In the rows, zero is written as 128.
One turn moves each row of this set onto another row. After a few examples, where does it send each row asked below?
Vol: [128 134 149 130  94 105 148 149 141 102 112 151 105 119 109 130 105]
susu: [115 126 148 119 109  96 152 158 115 115 113 122  96 109 104 103 102]
vabad: [130 154 150 125 132 130 114 123 145 143 137 106 124 107 125 113 130]
lisit: [122 124 120 106 112 113 131 145 123 133 105 122  98  79 100 106 111]
ruko: [106 137 176 117  80 122 109 123 111 131 140 123 101 117 121 132 123]
sedek: [109 131 176 119  83 115 107 123 104 133 130 109 108 114 125 134 113]
Vule: [120 133 159 121 112  99 153 156 116 125 112 139 104 115  95 111 104]
mif: [122 136 117 112  96 111 123 119 151 101 109 143 108  97 100 123 120]
lof: [117 130 140 137  95  97 150 139 139  93 124 143 114 111 112 121 104]
lanok: [114 130 121 106 117 102 128 128 128 133 114 123 105  78  89 103 108]
Tiv: [102 140 155 123 109 133 117 123 113 119 148 120 127 124 108 146 128]
raf: [118 128 134 106 112 103 128 137 116 145 105 131 103  81  90 105 108]
dume: [130 145 140 130 146 132 117 135 138 134 139 112 131 110 121 120 122]
Pepaf: [125 136 121 117 100 106 118 113 148 119 105 145 116  83  97 115 116]
tofo: [133 156 148 126 139 125 120 139 138 139 140 105 128 116 119 122 121]
Nevun: [104 149 153 121 115 137 117 119 125 125 153 124 121 121 107 134 138]
Luni: [142 135 164 127 107 115 102 135 137 136 113 103 106 105 144 112 110]
lile: [107 130 143 128  93 100 142 135 140  99 128 150 107 125 127 131 105]
fezu: [136 140 164 123 107 116 103 125 132 144 115  92 115 104 139 115 113]
nep: [ 96 133 146 121 116 130 113 120 109 117 154 126 122 115 103 138 127]
goni: [100 147 145 114 116 129 113 124 109 129 154 119 122 113  97 139 127]
tos: [128 151 143 126 133 134 111 125 139 133 132 104 135 114 121 127 127]
sufot: [110 132 106 116 107 117 119 117 151 116 122 147 114  95 117 129 117]
tiz: [110 127 153 116 112  94 146 156 119 133 117 124  91 118 125 106  97]
moz: [110 138 164 112  74 112  98 116 112 124 133 117 103 107 120 136 116]
kun: [109 125 169 117  78 112  99 121 108 117 128 118  98 112 126 128 114]
Luga: [131 141 175 123  97 115 106 126 131 149 124 105 104 103 140 110 115]
kazu: [121 128 152 123 113  96 153 156 119 137 119 131 100 100  99 109  93]
kisi: [127 141 145 131 100 102 144 132 148  97 112 153 117 119 105 121 112]
Vineb: [124 128 111 125  98 114 128 126 147 111 114 142 116  82 107 125 113]
Tur: [143 149 168 126  97 108 106 131 141 135 117 104 110 110 142 118 109]
mol: [113 127 117 102 125 110 124 140 129 148 112 121  99  87 115 105 109]

sufot moves to lile
vabad moves to Nevun
Tur moves to tofo
And these:
Vol moves to kazu
Pepaf moves to kisi
sedek moves to fezu
dume moves to nep
lof moves to susu

